Each path is a new rotation, seen through one point. The rows after it are directions, each followed by how far the rotation turns it, in deg/step (0 if it stays put).
Each turn is a multiple of 5 degrees from 10 to 175, or 0.
Each row of a path follows its step; steps can be skipped.
path 1
step 0: [-26  -4  28 -14 -19 -16  11   1 -23 -22  -6 -12  -4  -7   6 -12  -7   7
  17   2 -10  22 -18  -1  -3 -14 -10 -30 -19  14  13]
step 1: [ -7   0 -24   9   4 -17  33 -22  15   9  -6 -12  -4 -16 -13  -3 -18   8
   2  17   8 -15   2 -17  10 -11  -5 -23  11 -11  36]
step 3: [  7  -1  18   8 -10  27   7 -12   0  -1 -37  -3  18  22 -10 -20  17  10
  24  -3  19   9 -19 -11  -8  18   6  -1 -15  -3  21]
step 4: [  6   7 -32  -1 -35  14  11 -19   5 -12 -20  12 -14 -17   0 -21  -9   9
  -5   5  -2  10  -7 -12  21   2 -14  26  16 -14 -13]
step 6: [ -8 -37  13  -3 -43  20  18   6 -29   2   9   0  12   9  10  -1  -1 -16
  23   9  -7  -5   6  16  10   6 -11  -3 -13   4   4]
step 7: [ 12   5 -23  -4 -25 -15  18  -5 -20  19  -3 -22 -22 -30   1  15   4  19
   6  -1   4  -6  17 -19  14   5  17 -23 -18  -5  -7]
step 8: [-15 -10  -9 -25  17  -9   8   1  13  19 -16   4 -17  15  17  22  12 -20
  16 -11 -33  18   3   0  19 -13   6 -20   6 -19   8]
step 9: [-11  -8  -1 -20  -2  21  28  -9   4  14  -3   6  29  19  -7 -15  32 -13
   2   2  19 -16   4 -21 -10  -7  23 -19   6  15  -6]
step 10: [  8  31  -8 -10 -32 -10   0   1  13  -4 -21 -17  -1   3  -3 -28   7  -8
   5 -14 -22 -14  24 -17 -14  -4   7  21  -1 -20 -14]
step 12: [-15  -8  32  13 -19  -4  33  11  -4  -7 -13  20  -4  -1  -1  -2  -8 -24
  -7  35   6 -25   6   4   4 -13  -4  13  16   9  -3]
step 14: [ 10  -6  17   6  13   3   8 -13   4  22 -12 -16 -20  30  20  -2 -12  28
  17  15 -19  -2   6   7  24  -6 -11 -22   7  -6  25]
[-8  0 -5 14  7 -7  5  2 -1  3  1  7 -7  1  1  3 13  5  9  0 -6 -6  2  0
  6 10  2 -7 -3  4  6]	60
[-18 -11   0   0  -2   2   0  -3   0   3  -6  -3  12   6   4   1  -6  11
   0   3  10  -9  -1  -2   4   3  -4   0   4  -1  -5]	130
[ -4   2  12  -3   4 -11   3   3   4   1   2  -4  -4   6   5  -5   6   2
  -9   3  -8 -11   5  -1  -5 -12   9   2   1   3  -8]	25
[ -5  -4  -9   8   1   5   1  -6   4  -5   0   1   3  -3   8  -8  -3 -13
  -9  -1  -1  -1   7  11  -8  -1   5 -12   6   1   2]	95
[ 5  1 -7  2 18 -5 -5  3 -2 -6  8  1  4 -1  5  4 -5  2  1 -5  6 -6 -6 10
 -6  0 -3  9 -7  4 -7]	0
[ -2  -8   0  -6   4  -5  -2   0 -13  12   1   0  -8  -5   2   2 -11   1
   6   0   5   0   8   2  -2 -12   3  -5  -2   5  10]	55
[ -8  -9  -1   0   8  -3   7  -2  10   4   0  -1 -14  -5  -9  -1   0 -11
  -1   1   6   5  -9  -5   2  -3  -8   2   3   1  -8]	100
path 2
step 0: [  5   9  12   9  -8 -17 -16   6 -28   2  -5   0   2   3 -14 -22 -21   7
 -10  10  10   7 -13  -4 -13   7 -23  16 -12   8 -30]
step 1: [ 11   0  -2  -7  10 -19 -14  14 -25   5 -13  12   6 -18  18  13  -1  25
   6  28 -10 -20  -4  -9  13 -14  -2  15   4 -14   8]
step 2: [  6   5   3 -18 -20  10  11   1 -11   1 -18  -5 -15 -15 -10   1  28  16
 -40  12  -1   7   0 -13   1  -3  -1   6  13  12   7]
step 4: [ 16 -10 -15  -9  10  -8 -10   0 -22  18 -29   0  -5 -12  38   2 -18   7
  -4   3 -10   3 -24   1   3  -8   5   8  -7  -3   1]
step 5: [  6  10  17  -8   0  12   9  -9  -3   5 -13 -30 -14 -10  -9   6  11  -3
 -19  36 -11  23 -14  -3   2 -16  -5  11  10  -8  -5]
step 6: [ 18  14 -11   4 -10 -16   4 -11  -6  17   2 -11 -10 -20 -20 -22 -33   9
  -8  11   7  -4  18 -20  -7  -1 -25   1  -1   4  -3]
step 9: [ 10  -2  11  -4 -24   7 -26  -2 -10  11  -7 -20  -2 -13 -24 -13 -30  14
  -3   2  -9  -3  -1  -7  14   9 -25   2 -17   4  16]
step 10: [ 12 -16  11 -12  12 -21 -13 -26 -13  -8 -11  12   1 -17  21 -11  -6   8
 -18  19 -10 -14  -7  -4  -1 -21   3 -12 -20  13   1]
step 12: [ 13  -5   5  13 -20 -23  -9  -1 -28  -2 -12 -11  -5   3 -20 -18 -16   4
 -10   9   6   3 -10   6   0  23 -32  16   9   2  -1]
step 13: [ 13  -5   5  -8   9 -13  -9 -11 -16   0 -15  13   6 -14  10 -18  -3  26
  11  25 -22 -23  -2  -6  17 -14  11   9  17   0  10]
step 14: [  3   5  -4 -15   4  18   7 -12  -8  10 -29   2 -27 -21 -13  11  18  23
 -24   7  -3  14   0   2  -2  11   4  -4   7  21   4]
[ -1   6   5 -14   7  -3   9   1   7   5  -4  -1   0   2   8   1  13  -1
  -2   6   0  -7  -7   4  -6   2   9   5  -4   0  10]	120
[ -7   8  -6   1  -5   3  -2  15   0   2   1   4  -2   3   8  -3   5  14
  -6   0   1   4   3   1  -4  -8  -1   6  -3  -9 -11]	20
[  3   0   0   3   7   2  -6  10 -14  -2  -2  -5  -1   6   4   5  -2 -11
   7   0   5   4 -10   5   0   9   2  12  -2  -7  -3]	95
[ -8   1   3  -4  -7  -1   2   1   6   7   8  -3  -2   2 -14  -5 -11   3
  -3   3   7   2  -1   1 -10  14  -3   9  -3  -1   1]	120
[  7   1   2  -1  -2  -3   1  -3   0   5  -4   9 -10   7  -6   5  -3  -3
  -9   2 -11  -8  -2  -7   7   7   2  -2  -5 -11 -10]	0
